One turn or mirror swaps these rows in pairs. Which row does each one swap with?
The rows were stretched afterwards, more along some directions than others.
Gom: [  6  23  -1 -13  -6  -6  -3 -18  16   8 -12 -16   2  15   2  -6  15   3
  -8   0  -7  18  11]
Vas: [ -9   3  18   5  -8 -11  -2  -1  -6  -8   0   0  19  -7 -12   0 -20   2
  18  10   7   0  -7]
fadi: [ 15  -7  14  -1  18  10 -12  -2   1  13   7  22   2 -10  11  -9  -5  22
  20  -1 -23 -34   2]
kunis: [ -9  -2  21   3  -8 -10  -3   1  -6  -7   3   3  22  -6 -12   1 -18   4
  23   9   5  -5  -9]
zedep: [  4  22  -1 -12  -8  -9  -2 -19  20  10 -10 -16   2  17   1  -9  14   4
  -9   0  -7  22  11]
fipu: [-14  21 -13   6  -7  -8   7   7   6   8  -3 -11 -15   3   1  -1 -18   6
 -14   2   5  17  -5]
fif: [  8   1  -3 -16  13   5  -4  23  12  10   4  -7 -11  15  13   3  -5 -15
  -3  -7  13  21   1]
bod: [-10  20 -10   4  -4 -12   5  -8   8   1  -9 -16  -7   4  -4  -3  -7   6
 -20   0   0  20   3]
suza: [ -1  -2 -14  -3 -11   0  -4   5  11  -6  -4  -7 -14  21   1   8  12   9
 -17  -1  14  15  11]
nesa: [-10   9   1  10  -3  -7   4 -22  -3  10   2   9  21 -12  -9   1 -15   6
  17   3 -15 -15   1]
bomef: [ -3  14  -7   8   4  -6  -9   9 -12   7   8  -3 -10 -13  -7  24  10  -3
  -6   4   3  -9 -15]
zerip: [-3  9 -2  1  3  7 -3 15  2 -3  5 -8 -5 -6 12 -2 -5 -7 -5  1  3 16 -2]
Tis: [  2  -5   5  -8  -4   5  20  -5  -1  -9 -18  -1  -3   0  -1 -11   4   5
  -5  -3  -1   8   5]
Zik: [ -7 -11   3 -10 -13   3  -3   4   2 -12   5  -5   0  17   8   1  17   5
 -16   1  18  19  -1]
kibil: [ 11  -5  12  -2  15   8  -9  -1   6  13  10  18  -3  -1  10 -12 -10  22
  18   1 -18 -32   4]
zigon: [ -3   8  -4   1   2   5  -1  23  -1  -3   2 -11  -4  -6   7  -3 -10  -5
   2  -1   2  12   2]
suv: [-10   6   1  12  -2 -10   2 -23  -8   5   0   5  26 -11 -12  10 -11   7
  20   2 -13 -16   7]
Zunu: [-7 13 -3  1 -4  4  0 19  2 -4  2 -9 -5 -4  7  0 -7 -6 -4  4  6 16 -2]
fet: [ -9 -10  -3  -8 -16   1   4   5   8 -13   0  -2  -4  21   4   3  10  12
 -15   3  21  15   6]
Sibav: [ -6  -2  14  -1  -8  -3   1   0  -1  -8  -2   3  14  -1  -8  -5 -20   4
  14  10  10   2  -4]
vafek: [  3  17   3   5  -1 -17 -14  -6   1  14  11  -1 -16  -5  -5  -2   1  -3
  24  -2 -17  -2  -8]
zope: [ 10   2   6 -18  13  -5  -9  13  12   9   5  -8  -5  12   9   0   3 -12
   2  -8  10  19   0]
vub: [  8  -3  18  -1  11   7 -10  -7   6  11   9  27   1 -10  14  -9  -7  27
  18   5 -22 -31  -2]
gen: [  0  -6  12 -13  -5   8  20  -9   3 -10 -16   3  -4   4   5 -14   7   8
  -8  -2   3   8   3]
tiv: [  2  22   2 -11 -10 -10   0 -22  16   7 -14 -16   6  13  -1  -6  15   3
  -8   1  -6  24  14]
pesik: [ 11  -2   7  -3  17  11  -8  -3   6  14   6  22  -7  -1  13 -15  -3  23
  10   2 -20 -32   1]
ses: [  5  20   2 -15  -9  -4   1 -19  19   8 -11 -13   2  15  -1 -10  13   4
  -8  -2  -6  19  10]
bab: [  3  18   4   1  -1 -16 -13  -5   3  16  13  -3 -19  -6  -4  -7   4  -5
  19  -4 -15   1 -12]
gidel: [  6  -2  18  -2  13  11 -10  -4   7   7  10  33   1  -7  13 -12  -1  23
  12   6 -19 -33  -8]
sul: [ -1  -8  16 -12  -7   4  22 -15   2 -14 -18   1   5   1   0 -11  10  10
  -9  -3   1   6   5]
Bigo: [ -3  -3   6 -10  -9   3  21 -15   2 -13 -17   0  -2   2  -2 -11  14   7
 -13   0   0   8   2]
Padam: [-16  16 -11   8  -7  -9  11   6   5  10  -7 -10  -2  -1  -6   1 -19  10
 -10   3   8  10  -2]
fovu: [-5  7  1 -2  3  7 -2 19  0 -8  6 -6 -2 -3 14 -3 -4 -4 -4  2  5 14 -2]
pegu: [  3  -5   2   4  -6  -4  -7 -10   8 -10  -3  -5   2   3 -16  18   2   3
   7   0  11  -3  20]
mezi: [ 15   2   0 -14  15   1  -2  13  10   8  -1 -10  -7   6   7   2  -2 -16
  -1 -11   6  20   5]
vuk: [ -3  19   3   3  -4 -19 -11  -1   1  14  13   0 -16  -8  -4   0   0  -4
  22   0 -15   2 -10]
pames: [  2  23   2 -18  -9  -7   0 -13  19  10 -10 -16  -6  17   3 -12  15   0
 -12   1  -2  29   5]
Fumol: [-16  21  -9   7  -9 -12   9  -5   8   8  -8 -13  -4   0  -4   1 -15   8
 -13   4   1  16   1]
mebe: [  9  -8  10  -2  17  13 -11   0   5   8  13  28   2  -3  12  -9  -5  24
  13   5 -14 -36  -2]
vasof: [ 13   2   3 -20  15   2  -9  15  11   9   3  -6 -15   9  15   2   5 -11
   0  -8   8  22   0]
zoveb: [  4  19   2   1  -2 -16 -11  -8   7  14  10  -6 -18  -4  -6  -7   2  -8
  19  -1 -15   7  -9]
taba: [ -7  -2  17   1  -5  -8  -3   3  -3  -6   1  -3  20  -3 -11  -2 -21   3
  23   8  10   2  -3]
Tir: [  6   2   6 -21   9   5   3  10  21   6   0  -3 -12  11  10  -7   1 -14
  -6  -6  13  26  -3]
muni: [ -5  12  -6  11   3  -5  -9  12 -11   8   8   0 -13 -12 -10  25   4  -1
  -7   4   7  -9 -17]
Gini: [ 10   5  -2 -18  11   2  -3  14  19  13   1  -5 -16  15  10   0  -1 -12
  -1 -10   7  19   3]
Gop: [  1  15   6   1  -5 -16 -12  -6   3  13  11  -2 -14  -5  -3  -4   1  -4
  24  -1 -13   6  -9]
Niliz: [  3   0  -2   6  -4  -3  -8 -11   6  -6  -3 -11   4   3 -17  17   0   2
  11  -1  10  -4  24]
Kof: [ -7  -3  22   3  -6 -10  -3  -1  -2  -7   0   1  22  -3  -8   1 -21   5
  21  11   8   4  -4]
lufo: [-11  -8   2   0 -15   3   4  10   2   0   2   2  -3  12   1   6  -2   7
  -6   3  20  10   0]
Sel: [ 12   1  15   1  18   8 -16  -1   4  22  10  25  -6  -6  14 -12 -13  21
  22   4 -19 -31  -6]
loro: [ -6  13  -4  12   1  -5  -6   7 -14   5   3   0  -8 -17 -11  24   4  -2
  -8   5   6  -8 -14]
bir: [ 10   2  17  -4  16   9 -12   3   2  14   9  24   1  -7  16 -13  -8  21
  16   3 -16 -30  -4]
paf: [-12  28   1   8  -7 -15  11  -5   5  10 -10 -15 -10  -4  -3  -4 -15   4
 -14   3   1  21  -7]
mog: [  9   2   0 -18   7   2   0  12  14   4   2  -4 -11   9   9   0   3 -15
  -9  -8  12  22  -1]
fut: [ -8  -7  -8  -3 -16   3   4   1   5  -9  -1  -1  -5  18  -1   7  11   6
 -20   2  19   9   4]
tun: [ -8  17  -2   9   2  -6  -9  13 -14   7  10   4 -11 -13  -4  20   4  -1
  -9   8   3  -6 -23]
zake: [  0  17   7   2  -6 -15  -8  -8   1  18  10   3 -14  -7  -4  -9  -2  -4
  24   0 -16  -1 -11]
pesu: [ -8   1  16   3  -6 -12  -6   2  -6 -10   2  -4  17  -6 -11   4 -17   0
  18  10   8   5  -5]
teni: [ -4  15  -6  10   4  -7 -11  11 -12   4  12  -1 -11 -14  -9  29   9  -3
  -8   3   2  -6 -16]
lof: [ 10  -3  -6 -14  13   5  -4  15   8   8   8  -4 -10  14  12   1  -4 -16
  -2  -8   6  15  -1]

Niliz swaps with suv
paf swaps with Zik
Vas swaps with Gop
sul swaps with zerip

